Each path below is one point turned by a fixed rotation once a step. After each direction that follows a path, write how fast that rotation turns it, in degrees per step (0 if it stays still).
Each turn is a multiple of 5 degrees from 10 to 175, or 0.
Each row of a path follows its step; steps can be skipped.
Rotation 1:
step 0: [  2   7   1  -2  -2  10  -2  -8  -3  -4   8   2  11  -8  10   7   7   4
  -5  18   0   0  -1   0   7  -4 -10  -1  10 -13   6   8  15   5   0   2
  -3  -3  -8 -10 -11   2 -12   4   8  -8   4   1   2  -7   1   0   4  -4
  -3   0  16   0  -4   1  -5  -5   5  -2   0  12]
step 1: [  6   1   5  -3  -1   7   1  -1   6   5   2  15  -5   9  -1   7   0  -6
  12   1   9   4   6   0   4   6  -5   5  -3   5  12 -18  -2   9 -10   5
   3  -8   1  -4 -10  -6 -10   0   9   1  -1   5   4  -2  -9   3  -3 -13
   5  12   3  -8  -5  -6   3  -4  -4  17  -2   3]
step 4: [-11   5   6  -7   3  -9  -2   8  -6  -7  -3 -13  -6 -14   4  -1   3   1
  -1  -6   7  -5  -4  -6   1  -4  -8   9   3   2  -8   6  -6   8  15   9
  -2 -14  -1  -2   5  -1 -10 -11  -2   0   7   3   6  -2   8  15  -9  -4
   0  -4  10   7   5  -2   4  -7  -5  -6   2   1]
step 5: [-13   2   0  -1  -1   4  10  14   4  -7   4   4  10   0  11   3   8   8
  10   6   2   4  -5   5   2 -13   1   7  -3  -4  -8   1   1  -3   4  -7
  -2 -15  -6   2  12  11  -2   2   7 -12 -10   4   2   6   1  -9  -9  -4
   1   6  -2   0  -1  -3   0 -11   6  11  -9  -9]
step 10: [ -2  -1 -10 -15   5  -2  11  -2  13  -3   7   3   1   3   4   0  -1 -13
   9  -8  -6  -3  -3   1   0  -5  11  -1   2  -1  -1  -3 -16   0   4  -9
   1 -11   5  -7   3   1 -11 -15   1  -3  -8   6   3  -4  12   9  14  -4
  -1   9   3  -4  -2  11  -1   6   4  -3   5  -6]
step 11: [  1  -2   2   6   2  -2   4   1   3   0   2  15   1   7  -5   0  13  -4
  -3  -4   4  -3 -17   4   6 -26   2  -4   4   2   0   8   4  -5   7   0
  -2  -8   9   4 -10   6   9 -10   4   3   5  -8  -9  -1  -1  -8   7  -2
  -7   3   1   1  -6 -10  -3  -5   5  -8  12   2]
step 12: [  7   1   8   7  -5  -2  -3   6  -3   7 -10   2  -6  -2  -3  13  -1   4
  -5  -5   0   2  -6  -9  13  -5  -5  -9   1  -9   7   7   8   4   1  -2
  12   1  -8 -12  -3   9  -8 -11  12   3  -1 -12   3 -11  -8   4 -10   3
  -3  -2   7   7   1   4   1  -4   6   2 -11  12]
step 13: [ -5  -1   4   1   3   4  -2 -14  -3  -9   8 -15   3  -1  -9   3   1  -6
  10  10   6  -2  10  -3   6   2   7   0  -1  -1   4 -10   6   8  -1   7
  -1  -5  -7   3  -6   2  -5  -2   3   1 -10  -4  15   6  -9 -11  -7  -1
  -4  -1  14   1  -1  -2  13  -8 -10   7 -12   5]
Directions:
[ 0 -1 -1  1  0 -1  1  0 -1 -1 -1  0  4  0  0  1 -2 -1  1 -2 -1 -1  0 -1
  3  0  2  2  0  3  0  3 -1  3  2 -1 -1 -3  1 -2  2  0 -2  0 -3 -1  2 -3
 -2  2  2 -1 -1  1  4 -1  1  1 -1  0 -3  3  2  1  3 -1] => 60
[-2  1 -3  0 -1  0 -1  0  3  3 -1 -2 -4  1  0 -1  0 -3  1  0  2 -2 -5  1
  1  0  0  2  1 -2 -2  1  1 -1  4  0 -1  2  2 -1  1  0 -1 -2 -1  1  3  2
 -1  1  3  1  0  1  0  0 -3  0 -1  1  3  0  2  1 -1 -2] => 55
[-4 -2 -2  0 -3  1  2  2  0  1  0  1 -1  1  1  3  0  0  0  0 -2  0  0 -3
 -2  0 -1 -1 -3  0  1  2 -1  0  0 -1  2  0 -3 -3  0  0 -1  2  1  2 -1  1
  1 -3 -1  0 -1  0 -2  2 -3  2 -3  2 -2  3  0  4  1 -2] => 160
[ 2  1 -2  1  1  2 -1  2 -2  1 -3 -1  0  2 -2  1  2  1  0  3 -1  2 -1  2
  0 -2  2  0  3  1  0  0  2  0 -1  0  0 -1 -2 -2 -1  1  0  1  0  1 -1 -3
 -2 -3  2  1  2 -2  1  0  3  1 -2 -2  1 -2  1  3 -3 -1] => 60
Rotation 2:
step 0: [  3   1   1  -6   6   4 -17  -1  -4  13  -7  -5   2  -1  10  -6   0   2
  -5   3  -3 -13   4   0   5  -8   3   7  15   8  11   2 -10 -14  -9  -6
   1   3  -9  -2  -8  -1   7  -4  -3   0  -1  -1  -4   4  -3  -6   4   4
  -7 -14  11   2  -4   2  13  -6   0  -3  -4   6]
step 2: [  8   5  -6   6  10  -6  10  -6   1   1   0   4  -3   0   2   4   6  -4
   1   3  -7   8  11 -11   8   3  -1 -11  -5   1  -5   2   4  -1  12   9
  -1   2   5   9  -6   2   1   3  -3 -11  12   6   1   2 -11 -25   4   1
   3   4   0   4   1  12   0  -2  -1   6  -3 -10]
step 3: [ -9  -7   3   5   2   5  -9  -2   1   8  -8   9  16  -7 -10  -7  15  -3
  -4  -7   4   9   5   1   8   0   8   6   5  13   8  -9   5  -3   1  -3
 -13   2   2  -6   5  -3  -6   6  -1  -9   0  -1  -7   3   4  -9  -6   7
   7   9  -1  -8   8  -1   5   1  -2  -3   3 -14]
step 8: [  0   9   0  11  15  -1  14   1   4   0  -3   4  -2  -3  14  -5   6  10
  -5   4   4   6  -8   2  -2   3  -1   7   3  -9   7  -6   1   0   3  -1
  -5   0   5   8  -3   4  10  -4  -1  -3   7  -1   4  11 -12  -8  11   4
   6  -9  10   7   8   6  -2 -16  -6   0   9  -8]
step 12: [  0   4   0  -7   1  -3  -4  -4  -6  -7   3 -13  -5 -12   5   5  -5  -4
   5 -10  -6  10   6   0   2   6   4   0   5  12   3   2   6  -5  -9   7
   3  -1   8  12   2  -3   1  -3  -2  -7   8  -6  -5   2   8  16  -5   8
  12  -3   6   6  -8  10  -3 -12   0  10   3  12]
step 13: [  6  -1  12  -4   3  -7 -14  10   3   8   1  -3  -7   4  11  -9   5  -8
  -6  -7 -13 -18  12  12  -6  -3  -5   8  -1   0  -8   4   0  -6  -3  -5
   5   0   5   7  -4   1   0  -1   0  -8   2  -6  -1   3   3  -3   5  -8
   6   6  -8  -3  -3   9   4  -6 -10  -6  -2  -9]
step 14: [ -3   4  -5   3  12  -5   9  -6  -6  -5   6   2  -1 -11  14 -10   7   0
  -2   1   8   2   0  -1 -10   8  -1  -2  13  -9   9   7  -2   2  -2  -1
   9  -1  13  -5  -2   4   0  -7  -2  -3  -3  10   3   6  -2  -4  10  -3
  -1  12  -7  -5  12  -8   8  -4  -1 -16   6  -2]
step 15: [ 12   1   0   4   5  -7   9   3  -3   5   0  -7   7   2   6   1  -2   2
   6   5   0  15  -4 -14  -7   9  18   0  -1   7  -1  10   3   9   4  -5
  -9   2  10  -5  -1 -11  -5   1  -5   9   9  -5   1   0   9  -7  -1  -4
  -6  11   4 -10   1  14  -5  -1   2   2  -6  -3]
Directions:
[-2 -1  0  3 -1 -2  0 -1 -1 -1 -2  3  2 -1  2  2 -2 -3  3  0  3 -1  2  0
 -1  1  0  0  1 -1  1  3  0  0  0  1  3  1 -1  0 -3 -2  0  1  1 -1  0 -2
  1  1 -1 -2  1  1  1 -2  1  2 -2 -1 -4 -3  1  1  3  1] => 170
[ 1  0  0 -3  2  0  2 -1  2 -1 -4 -3 -2  3 -2  1  3 -2  0  3 -1 -3 -2  2
  0  2  1 -2  2  1  1  3 -3  0 -2  1  0 -2 -2 -1  0 -1 -1 -1  0  0  0 -1
 -1 -2  1  1 -3  1 -1 -3  1  0  0  0  0  0  3  1  1  3] => 65
